Each row has a name. Each piece below is followed by the name of the row it came from. Each question is about the rows just above it. Some pieces are copies with a little noise.

<210>: [124 140 162 173]
<122>: [148 145 112 102]
<184>: [164  98 116 127]
<191>: [151 134 130 113]
<89>: [ 83 144 160 201]
<150>: [147 182 144 130]
<40>: [105 145 160 156]
<148>: [141 134  90  64]
which: [104 144 158 156]
<40>
which: [146 181 145 130]
<150>
which: [ 84 144 160 202]
<89>
which: [165  99 117 128]
<184>
which: [151 133 130 113]
<191>

<150>: [117 126 141 125 126 118  99 136 146]
<40>: [159 124 130  92 179 162 149 127 134]
<191>: [122 110 123 127  85 147 193 132 157]
<89>: [159 124 130  92 179 162 149 143 147]
<62>: [124 128 123 134 127 129 139 121 127]
<210>: [117 121 149  99 156 118  88 139 168]
<148>: [127 102 127 129  85 155 203 146 162]
<37>: [133 107 132  88 170 170 130 103 179]
<165>: [ 86 122 136 131  96 106  96 121 170]
<122>: [128 133 130 126 125 116 128 135 124]
<149>: [128 139 132 125 139 110 110 134 114]
<184>: [121 136 122 140 113 118 125 110 118]
which: [121 136 121 140 113 118 124 110 118]
<184>
which: [118 121 149  99 157 118  87 140 168]
<210>
which: [158 123 130  93 180 162 149 126 133]
<40>
which: [ 86 119 135 131  97 107  95 117 170]
<165>
which: [134 107 133  88 169 169 131 103 178]
<37>

<149>: [104  90 104 169 105 111]
<210>: [104  90 104  57 166 176]
<40>: [104  90 104  57 187 177]
<184>: [187 159 167 110 118  99]
which: [104  90 104 170 105 111]
<149>
which: [188 158 167 110 117 100]
<184>

<150>: [213  65 127 185 187 116 166 160 156 114]
<165>: [140 148 108 149 132  93 109 124 169 116]
<37>: [114 135 190 108  92  61  91 102 170 195]
<89>: [175 109 175 118 114 142 109 190 137 181]
<148>: [ 83 116 119 122 194 110 142 110 102 146]
<149>: [182 145 160 129 132 165 100 161 137 157]
<191>: [171  83 139 133 133 149 121 158 125 133]
<184>: [177  75 128  47  62  54 158  79 138 168]
which: [213  64 126 186 188 117 165 159 156 114]
<150>
which: [183 145 160 129 132 166  97 161 136 158]
<149>
which: [178  75 127  48  62  54 157  80 138 169]
<184>

<89>: [172 167 118 125 146 115  99 117 119 156 121 164 159 117 142 146 116 115
 164 117 120 135 161 158 154 150 120 139 175 130 121 161 155 154 166 127
 118 166 148 135 155 159 118 151 129 114 143 122 100 157 126 121 141  96
 139 186 161 152 122]
<150>: [155 117 120  87 126 121  89 101 126 152 114 158 128  99 153 157 111 120
 136  78  96 144 125 113 139 116 114 128 158 127 117 117 167 144 144 126
 111 136 121 139 161 143  78 133 117 130 138 127  80 170 119 127 138  84
 120 147 143 134 129]
<210>: [ 80 127 120 134 133 132 147 110 107  71 121 111 146 133 100 106 132  88
 107 158 153 136 114 125 125 130 165 111  64 121  97 140 109 123 104 104
 134 128 110 108  84 135 163 110 107 141 114  91 158  85 121  93  94 162
 102  88  85 121 153]
<165>: [179 197 100 128 155  98  85  98  96 143 106 182 189  98 136 150 102  80
 178 123 127 150 185 170 162 173 140 145 171 125  91 186 172 177 191 115
 103 196 153 120 145 196 131 142 124 108 153  95  96 152 117  91 127  84
 115 214 151 169 123]
<37>: [170 157 120 122 141 116  99 120 123 159 122 159 148 117 143 145 116 122
 159 112 115 130 154 152 149 142 112 137 176 129 126 151 151 148 161 129
 118 156 145 136 157 149 111 150 130 113 140 127  97 158 126 127 144  94
 142 179 162 146 118]
<184>: [134 137 109  96 141 118  94  83 104 116 106 157 159 102 132 141 109  80
 136 104 116 148 130 131 150 130 138 117 127 121  89 147 157 149 140 105
 115 153 117 125 135 159 107 133  99 130 130  92  96 143 112  94 115 100
 109 141 125 138 145]
which: [ 79 127 121 133 134 132 147 110 107  73 121 112 146 134 100 106 131  88
 108 157 153 137 115 126 125 130 165 110  64 122  97 140 108 123 104 103
 134 128 110 108  85 135 163 110 108 141 113  91 158  85 122  94  94 162
 101  88  85 122 154]
<210>
which: [179 197 102 130 152  96  86 100  95 140 107 179 189  98 137 148 103  80
 180 125 124 150 185 171 162 174 140 146 173 126  92 183 174 177 192 116
 101 195 152 119 142 198 129 141 124 110 155  95  98 153 117  92 128  84
 115 215 150 167 122]
<165>

<89>: [129 135 121 126  87 132 133  99 163 109 111 152 119  82  81 109  99 150
 161  64 125 111 156 220 119  70 159 100 131  96]
<148>: [114 115 162 157 153 160  88 131 115 128 163 153 175 142 140 172 142 168
 120  94 165 143  72  98 148 130  81 153 131 165]
<149>: [134 130 129 129 168 127 180 110 119  99 123 149 154 132 116  94  95 102
 107 114 108 124 145 169 124 113 193 157 101  94]
<184>: [129 135 121 126  87 132 133  99 163 109 111 152 119  82  81 109  99 150
 161  64 125 111 156 220 119  70  88 101 173 165]
which: [129 135 121 126  87 132 132 100 163 110 111 152 120  83  81 109  99 150
 161  64 125 111 156 221 119  70 159 100 131  97]
<89>
which: [113 116 163 156 152 161  86 131 115 129 163 153 174 142 141 172 142 166
 120  95 164 144  71  98 149 130  80 153 131 165]
<148>
which: [133 132 129 129 168 126 181 112 119  98 124 148 154 131 116  95  96 101
 106 113 107 126 145 168 125 113 191 158 100  96]
<149>

